In the data rows, 128 means zero.
Here is a table of points, one per row:
[204 119  98 104 140  94 135 120 112  94 123 129 126 133 125 131 107 128
 161 191 141  95 143 135  79 134 104  79  86 167 100 148]
[ 95 120 141 115  98 179  77 119 140  92 115  78 139  78  86  74  82 186
 145 107  39  88 158  94 145 143 103  83 131 112 117  92]
[145 116  99 160 156 160  88 112 127 112 117 168  68 148 114 165  85 173
  77 124 143 145  84  95 128  83  98  84 144 119  98 156]
[ 93 149 149 109 136 147 160 100 138  92 177 135 118 149 124 109  86 149
 168 177 137 204 142 180 134  70 121 135 120 156 110  93]
[ 84 153 113 122 145 130  94 125 122 105 117 141 141 121 179 137 120 111
 108 101 119  85 137  96 120 154 176 148 123 103 130 188]
[124 118 117 146 208 160 138 150 129 174 146  77 146 205 223 120 160 146
 123 174 150 172 128 138 143 156 117 124 139 110 106 108]
[120 134 123 181 119  96 107 113 119 148  90 118 114 113 165 150 137  82
 117 161  71 100 156  82 111 159 133 173  96 129  82 151]
[121 144 111 207 120 158 114  69 188 149 133  90 104 124 118  66 137 129
  96 144 128 134 141 120 154 147 146 203 153 131 168 111]
[138 117 116 214 125 109 121 125 147 171 155 152 107 132  83 167 183 111
 119 151 119 144 182 104 123 173  84 122 133 146 129 131]
[108 119 132 119 165 143 174 113 134 137 120 120  83 183 107 107 120 143
 146 173 202 160 115 158 131  86 136 157 129  61 125 119]
[127 139  99 122 122  80 132 147 108 122  75 126  91 170 135 148 134 144
 108 161  98 119 122 146 107 117 143 174 122  53  47 128]
[129 133 130 131 136 144 134 126 104  77 199 125 172 120 137 115  76 134
 160 150  97 168 173 159 137 125 115 126 130 235 126 140]
[102 141 122 123 187 124 141 127 115 124  88 121 111 172 121 131 127 125
 106 142 192  98 112 113 145 140 167 171 120  60 140 200]
[168 120 124  69 133 133 146 182  68 129 128 154 146 141 127 151 117 140
 144 124 122 120 161 135 191 121  90 137 188 169  93 133]
[150 127  85 102  99 105 125  66  79 132 110  93 149  90 159  61 132 142
 111 119 185 115 131 113 144 137 142  98 150  90  88  95]
[113 132 146 121 135 168 151 117 114 139 104 103  93 148 128 103 140 151
  98 152  42 109 107 116 139 114 143 174 166  46 115 185]
[126 125 130 126 136 137 142 126 131 117 127 130 137 119 128 132 135 128
 112 121 128 126 136 129 132 128 132 133 120 125 118 121]
[198 119 114 170 133 139 127 163  66 143 148  95 179 127 129  99 156 127
 142 123 126 125 165 125 129 189 137 127 139 193 123 159]
[129 108 131 106 156 146  72 114 118  84  90 202 127 105 141 182  74 175
  84 178 136  96  94  64 122 149  96 140 111 170 128 128]
[ 81 134 138  69 129 132 146 157  61 152 173 125 128 132 118 167 161 143
 137  55 100 150 120 147 180 122 102 143 194 151 106 121]
[123 125 138 123 206 118 151 128 145 130 186 122 109 167 167 126 140 148
 122 101  71 189 144 108 121 121 191  98  96 122 140 102]
[ 64 112 141 148  55 161 150 129 123  96  98  91 159  91  49 107  80 168
 154 140  87  75 132 143 112 143 108  96  98 149  86 129]
[116 134 100 155 125 134 127 117 102 171  84 175 136 133 154 162 170 105
 142 168 180 126 157 119 152 101 104 187 134 104 148 155]
[107 130 151 111 154 179 100 114 146 112 133 108 142 108 132 109 127 172
 146 127  78  85  84 127 147  97 155 134 156 126 184 165]
[119 135 169  90 117 113  86 153 134 157 102 111 136  67 130 120 137 148
 122 192 129  66 121 102 141 169 115 167 131 152 153 101]
[146 148 107 141 221 124 140 120 115 163 111 171 146 162 203 169 138  98
 137 142 142 142 129 152 113 181 124 121 123 142 135  88]
[129 141 241 119 131 110 124 225 203 110 133  99 132 140 131 152  94 107
 127 132 129 124 131 122 119 133 117 123 137 126 218 137]
[117 119 180 119 117 114 132  99 224 113 151 205 120 128 132 180 118 117
 132 125  97 155 121 126 130 152 114 134 132 146 177 137]
[116 126 149  58 121 158 132 158 143 162  70 125 108 114 119 149 171 162
 137  90 144 111  44 137 169  79 109  95 167 126 180  67]
[142 101 123 144 116 118 142 134 106 125  52 133 119  99  51 131 109 122
 128  99  78  78 101 145 133 124  80  94 124 130 135 109]
[127 133 127 106 161 142 101 145 125  93  61 147 129  96  32 127 117 124
 121 111 142  91 114  77 118 125  30 107 133 126 124 210]
[108 129 110 130 220 115  88 110 136 180 150 157 154 134 166 145 190 139
 133 126 112 164 177  89 118  99 160 119 126  84 137 122]
[144 150 102 143 104  77  68 104  64 112 175 115 101 106 100  89 128 100
  63 116 158 128 163  85  82 118 109 113  68  76  76 126]
[123 140 161 209 119 203 111 156 184 124 154 126 124 105 145 129 134 158
 138 102 153 132 168 100 214 159 161 190 213  97 180 105]
[167 120  96 141 143  98 100 114 131 118  87 164  60 122 190 115 100  80
  59 121 161  97  82  95 131  81 124 155 114  91 162 127]
[116 115 156 104 120 176 124 139 164 158  75 136 101 142 132 134 166 205
 107  58 123  85 111 134 144  88 131  50 152 153 167 119]
[181 136 126  65 115 121 127 108 126 135 149 131 190 116 130 111 124 137
 176 125 154 152 135 153 119 193  93 140 111 116 133 177]
[144 147  90 115 107 120 165 107 119 106 144 131 174  88  79 118  81 141
 188 151 171 156 147 148 105 135 146 181 142 104 159  86]
[211 150  93  93 164 120 132 116 112 127 147 109 140 145 129 100 121 121
 177  64 123 145 138 123 145 131 127 137 127 147  94 150]
[115 124 116 137  50 119 138 126 121 147  94 122 122 120 126 123 150 110
 117 120  36 105 123 150 134 106 141  80 128 134 123   7]
[ 53 128 134  71 132 109 147 137 102 180 172 123 126 131 108 146 163  95
 113  54 131 170  59 134  77  99 156  89  86 122  90 128]
[ 72 118 136 121  87 126  89 116 128 160 174 109  57 125 167 128 142 135
  82 159 177 132  97  97 127  76 124 154 149 123 117 101]
[ 98 133 138  71 129 124 120 155 120 119 117 137 106  97  91 170 123  71
 106 132 113 131  60 110 144  87  89 141 123 133 134 119]
[ 92 121  91  72 117  65 138 140  90  94  94 173 134 131 147 149  80  88
 156 141 152  99 152 125  67 133 144 138  83 134  65  88]
[102 109 141 151 166 162 154 143 152  91 193  89 126 194 149  76 125 195
 128 146 143 209 140 176 158 145 131 110 162 132 108 184]
[142 110 117 124 157 108  85  86 145 175 165 140 182 108  72 138 168 118
 146 142 101 143 186 121 123 200  91 122 109 107 117 195]
[ 45 116  96  71 122  78 119  95  79  78 127 129 168 101 146 106  84  66
 181  86 147 100 143 142 104 130 145 117  96 159 130  97]
[154 109 223 121 141 119 123 247 151 117  98  29 125 141 129 142 128 120
 115 120 153 121 150 132 117 128 128 130 117 107 212 121]
[169 117  96 150 128 109 142  60 160 117 124 104 122 128 121  69 131 119
 122 195 130 117 125 113  47 135 120 121  55 146 124 136]
[199 123 149  88  94 129 178 146 135  84 144  97 154 185 168 127  79 113
 152 120 186 142  79 207 135 143 134 172 140 164 125 121]
[114 116 128 129  85 113 128 126  98 118 161 146  90 108 168 137 117 131
  84 136 140 155  81 126 133  94 214 107 122 159 137 103]
[188 121 113  95 141 137 122 133  84  90 150 140 122 107 128 134 100 128
 144  78 129 143 108 123 108 129 232  83 118 179 125 148]
[163 107 128 214 100 133 123 172 168 144 130 142 110 124 121 173 147 127
 106 138 189 135 152 133 130 109 112 110 137 190 149  57]
[151 140 156 148 102 179 109 141 160 103 126 124 151  99 157 158 123 165
 141 115 173 122 115 112 136  90 131  94 114 187 190  83]
[116 111  88  65 110 166 156  68  99  82  96 113 151 109 174  73 109 142
 161 120 141 116  88 161 183 149 159  90 185 169 110 137]
[ 96 118 169 148 144 114 170 177 154 124 128 167 169 133 138 205 118 155
 179 182 119 137 165 182  73 171 144  69  80 112 161 142]
[161 136 167 133 135 131 207 158 139  77 164 107 114 202 170 116  91 116
 111 123 126 167  78 175 142 125 193 140 131 174 124 101]
[147 140 126 130 168 108 163  72 107 154 118  95 156 199 127  79 172  94
 134 131 109 145 154 169 132 136  56 200 152 118  96 108]
[ 89 123 143 152 145  93 195 104 129 158 124 143 153 213 129 117 154 107
 155 194  96 124 142 178  98 159  71 162  97 112 131 110]
[171 127 125 138 121 135 145  61 185 194 145 200 128 126 126 174 180 123
 119 124 131 126 128 146 132 166 128 127 122 107 110 117]
[220 127  97 174 123 147 124 124  96 215 112 121 139 148 115 126 221 127
 135 118 165 115 146 128 127 207 140 114 123 118 106 113]
[105 139 140 170 122 122 108 121 153 137  85 149 107 148 147 136 131 163
  82  95  64  94 156  96 115 127 140  88 124 180 118 199]
[180 138 156 147  59  93 161 147 175 164 156 135 138 110  67 139 149 103
 153  76  98 124 155 158 123 111 156 127 121 139 140 159]
[170 136 127 153 139 103 148 103 145 131 118 219 159 140 114 185 114  74
 150  86 116 131 145 152 104 139 160 117 117 169 144 146]
[ 93 120 118 128  69 115  85 115 137 127 142 130 144 118 191 134 134 108
 131 108  47 107 131 111 121 110 176 102 127 129 104  63]
Along one direction, these points spread out more than along any other. Take the direction at right angles to it along which they spread out most. Then take the direction at right angles to both along which they spread out most. Go by this last direction. For each point below, how far along it does it lie, from 0 to 99? The average is 50, and the first point in the table lies past the average. One standard deviation of the points above along it is 16.
[158 144 193 125  45 112 140 168 170 182 138  53 131  76  97  97 203 122
 153 129 120 105 137 124 132 133 135 148 135 109 134 116] --> 37
[ 81 142  85 165  52 138 174 145 101 119  79 152 129 119  90 151 130 121
 137 183 165  81 126 176 137 130  95 165 131 144 124 157] --> 51
[150 128 126 131 136 136  65 117 136  98  89 127  91  97 151  78  90 148
  86 115  90  82 148  73 177 117 102 149 188  96 151  92] --> 31
[110 125 104 106 132  65 109 126 130 138 125 155  75 136 139 131 145  72
  95 105 176 154  31 122  51  82 167  90  51 109 115 147] --> 55
[150 145  90 132 118 107 116 136 118 139  99 109 159  75 135 126 152  61
 161 188 141 113 155 136 100 147 137 214 107  89 103  66] --> 51
[111 147 131 143 117 154 174 102 134  56 201 130 160 156  68 105  57 195
 159 119 158 180 143 166 154 131 147 122 147 130 150 176] --> 72
[ 61 114 104 136 126 115 145  95  78 143 146  60 138 119 124  55 127  90
 152  62 119 149 103 129 154  86 125  94 150 106 146 126] --> 62
[126 121 173 157 117 180 122 219 183 118 139 179 180  97 144 195 104 176
 162 126 150 157 188 126 154 165 188  93 151 101 179 140] --> 38
[107 129 111 131 127  65  74 131  91  78 175 144  89  99  71 155 103  66
  74 129 100 149 110  79  72 103  90 158  79 111  90 169] --> 52
[ 90 137 147  98 138 133  60 123 138 144 122 125  98  96 106 119 130 138
  91 139 190 122 121  80 135  91  39 135 136 107 103 181] --> 30
[125 131  79 165 136 177 139 129 124 151 150  66  59 145 100  87 145 130
  79  75 120 171  99 139 165  59 111  73 154  76 104 144] --> 37
